Named moves (each a turn or a mirror), then the moves between two rows, first move first; the first pair answered:
numad:
[-24   5  -5  32 -47   3 -26 -11  29] |-> [-27  27  -8 -26 -28  37 -10  38   9]
[  4  -4   2 -17  -3  -8   5  32  20] |-> [  4  -7   0   5 -15 -13  -2  13  30]
[ -5 -28  12  40  19  -4  13  -3  -9] |-> [ -4 -13  10   4  32  15  21  32 -18]
gofiz:
[-18  -6  18  36 -48  -9  -4 -10  10] |-> [ 23 -10  -7  23 -47  -3 -16   1  27]
[ 23   4   7  27 -24 -14  15  25 -15] |-> [ 20   5  10  27 -27 -15  16  26 -19]
[-33   4  16  -8  -2   8  -1  -1 -11] |-> [ 11   4  -7 -22  -2  15 -12  17  16]
[ 14 -10  -8  25  34  -3   4   2  15] |-> [-2 -2  5 30 33 -4  9 -4 -1]
fafe:
[ 34   1  14  -3  -9 -15 -18  24   1] |-> [ 35  -3   0  13  19 -10  -5  21   6]
[-37  -3  -9  22   3  11  12 -24   5] |-> [-36  -1  12  -4 -28  -3  -3 -20 -11]
[-26   3  -9 -33  58   4  16 -30 -26] |-> [-53   5  -6   4  44  24  36 -23 -20]
Then:
Each pair is 2 to 3 moves apart.
[ 38  -4 -16  22 -11   8 -23  14  49] |-> [ 27  -1  17 -24 -38 -18 -46  -3  19] => gofiz then fafe then gofiz
[-14  18  33   8 -24  23   1  42 -17] |-> [ 28  18  11 -26  -1   6 -22  50  -7] => gofiz then fafe
[ 22   8  -6  -7  35 -29  -4   1   9] |-> [-25  11  34  10  -8 -21  11  -7 -11] => gofiz then fafe then fafe
[-11 -11  12  18 -25 -16 -11 -23   1] |-> [-33   2  19 -11 -13   7   9   0 -26] => gofiz then numad then gofiz
[ 57  -3 -42  12  18  -6  -4 -12  32] |-> [ 22  15 -33  17  -4  50  28  40  16] => fafe then numad
[-44  17  20 -16  -1   4  17 -19 -13] |-> [ 15  -6   6  -6   5 -29 -22 -39  22] => fafe then gofiz then numad
[  0 -20  20  38 -36 -24 -11 -52  -5] |-> [ 19   2 -16 -24  59  23  26   8 -28] => fafe then numad then fafe
[-10 -12  -5  26  -7  11   7   7   2] |-> [ -7 -12  13 -15  -1 -13   2  -5 -21] => fafe then fafe then gofiz
[ -3 -16  31  12 -10 -31 -14   1  -8] |-> [  5 -23   7  41   3 -16   1  10  17] => gofiz then fafe then fafe
[  6  -9  -2 -27 -44  16 -26  22  -2] |-> [-16 -19  13   5 -50   3 -31  -3 -10] => numad then gofiz
[ -9 -14  10  33   3  -9   2 -18  -6] |-> [ 30   3  -3 -18  -1   3 -16  19   3] => fafe then gofiz then numad
[  9   2  47   9 -45 -41 -24   5 -17] |-> [ 14  -2  39   3  15 -59 -15 -17 -31] => fafe then gofiz
[-24  29 -23 -25 -11  21   9   3  -2] |-> [ -1  13 -30 -12   3 -18 -18 -40  11] => numad then fafe then fafe
[ 16 -10 -20   7  36 -24  -6 -40  10] |-> [ -7  -5 -10  39 -43  17  -2  -4  33] => fafe then gofiz then fafe
[ 31 -23 -14  43  -5 -18 -25  13  16] |-> [ 39 -23 -10  20 -11 -29 -34  18   6] => fafe then fafe then fafe
[-37   7  25   4 -34  -3  -5 -22 -16] |-> [ 28  10 -25 -28  16  17  -7  19  13] => numad then gofiz then fafe
[ -2  -3   8  33 -40  -2  -6   5  14] |-> [ 17 -12 -13  37  12  -6   2  -5  22] => fafe then fafe then fafe
[ 33  29 -40 -34  35   5  19  14  -4] |-> [-25  22   3  32  14 -24  29 -43 -28] => gofiz then numad
[ -9  -1  35 -10 -19  -5   6  35 -27] |-> [-10  -6  11  28  14   8  30  35 -20] => fafe then fafe then fafe
[ -5  17   3  -7 -16   3  -4   9   5] |-> [-6 17 -8 11  1 10  7 13  9] => fafe then fafe then fafe
[-20  20  32 -22 -10   7   4  39 -32] |-> [ 30  15  -5 -31  29   4   8  42  -5] => gofiz then fafe
[ -5  -1  30  11 -60   8 -12 -27  10] |-> [ 42   1  10 -59  -9   0 -28 -20   0] => fafe then numad
[ -5  12  43   0   3 -11  -6   5 -22] |-> [14  5 13 29 45 -3 10 11 -2] => fafe then gofiz then fafe
[-27   5  23  38  -2   0  11   7 -18] |-> [-15  10  26 -18  -5  -5  -4  23 -30] => numad then fafe
[-16  18  17   5 -12  -5  -4 -28   1] |-> [  9  13 -11  22  -8  16  -2 -14  25] => gofiz then fafe then fafe
[ 25 -11   7 -13  -9 -10 -16  -2  -1] |-> [ 19  -9   4 -11  12 -16 -11 -10  -6] => gofiz then fafe then gofiz
[-22 -10  22  38 -27   4   1 -15  32] |-> [ 18  -7   8   5 -30  -3 -25  -1  41] => gofiz then fafe
[ 12 -14 -15  29 -11  -1   3  16  35] |-> [-32  -9  24  11 -25 -22   1  -8  -6] => fafe then fafe then gofiz
[ 43  -5 -15   2   4 -14 -20   2  24] |-> [ 27   3 -15   9  17  25  10  29  19] => fafe then numad
[ 11  -6 -38   0  52  11  14   9  16] |-> [-13 -14 -21  37  37  -6  10 -27   8] => numad then gofiz
[ 40   7  -2 -39 -13 -32 -32  24  -1] |-> [-16   3  30   7 -21 -47 -13 -17 -26] => numad then gofiz
[ 11 -21  -2  24  20 -48  -1 -25  -3] |-> [  1 -17  26   1 -19 -51 -15 -21 -12] => fafe then fafe then fafe
[-40 -14   7  37  -8   6  27 -19 -23] |-> [-26   3  14 -37 -10  11  11  13 -39] => numad then fafe
[  4   0 -19   9 -41  12  15  16  15] |-> [-30  -2   6  11  -7 -13  23 -17 -22] => fafe then fafe then gofiz
[ -9   5 -13 -26  19  16  14  12 -15] |-> [ 20  -9 -17   3 -19 -11 -17 -14  21] => numad then fafe then gofiz
[  5 -17  -5  39   3 -18  -5 -28  20] |-> [ 16  10 -11 -32  -4  25  -1  33   2] => fafe then gofiz then numad
[ 22  -8 -15   8  -4  28  -6  31  17] |-> [  9  -4   7 -37  22 -13 -16   0 -15] => gofiz then fafe then fafe
[  7   4   1 -42 -16   3 -28 -18   9] |-> [-30   6   5   7 -29  29  -2  -9  15] => fafe then fafe then fafe
[ 32 -10 -35  28  27 -27 -14 -26  22] |-> [-45   5  -2  27  35 -11  18 -28 -35] => numad then gofiz then numad
[ 11  13  15  13 -49  13 -27  25  14] |-> [-37   8  16  44  28  -8   8 -21 -16] => fafe then fafe then gofiz
[-11   5  17  -2   1  13  14  27 -17] |-> [26 -3 -1 -4 -1  5  0 30 13] => numad then gofiz then numad
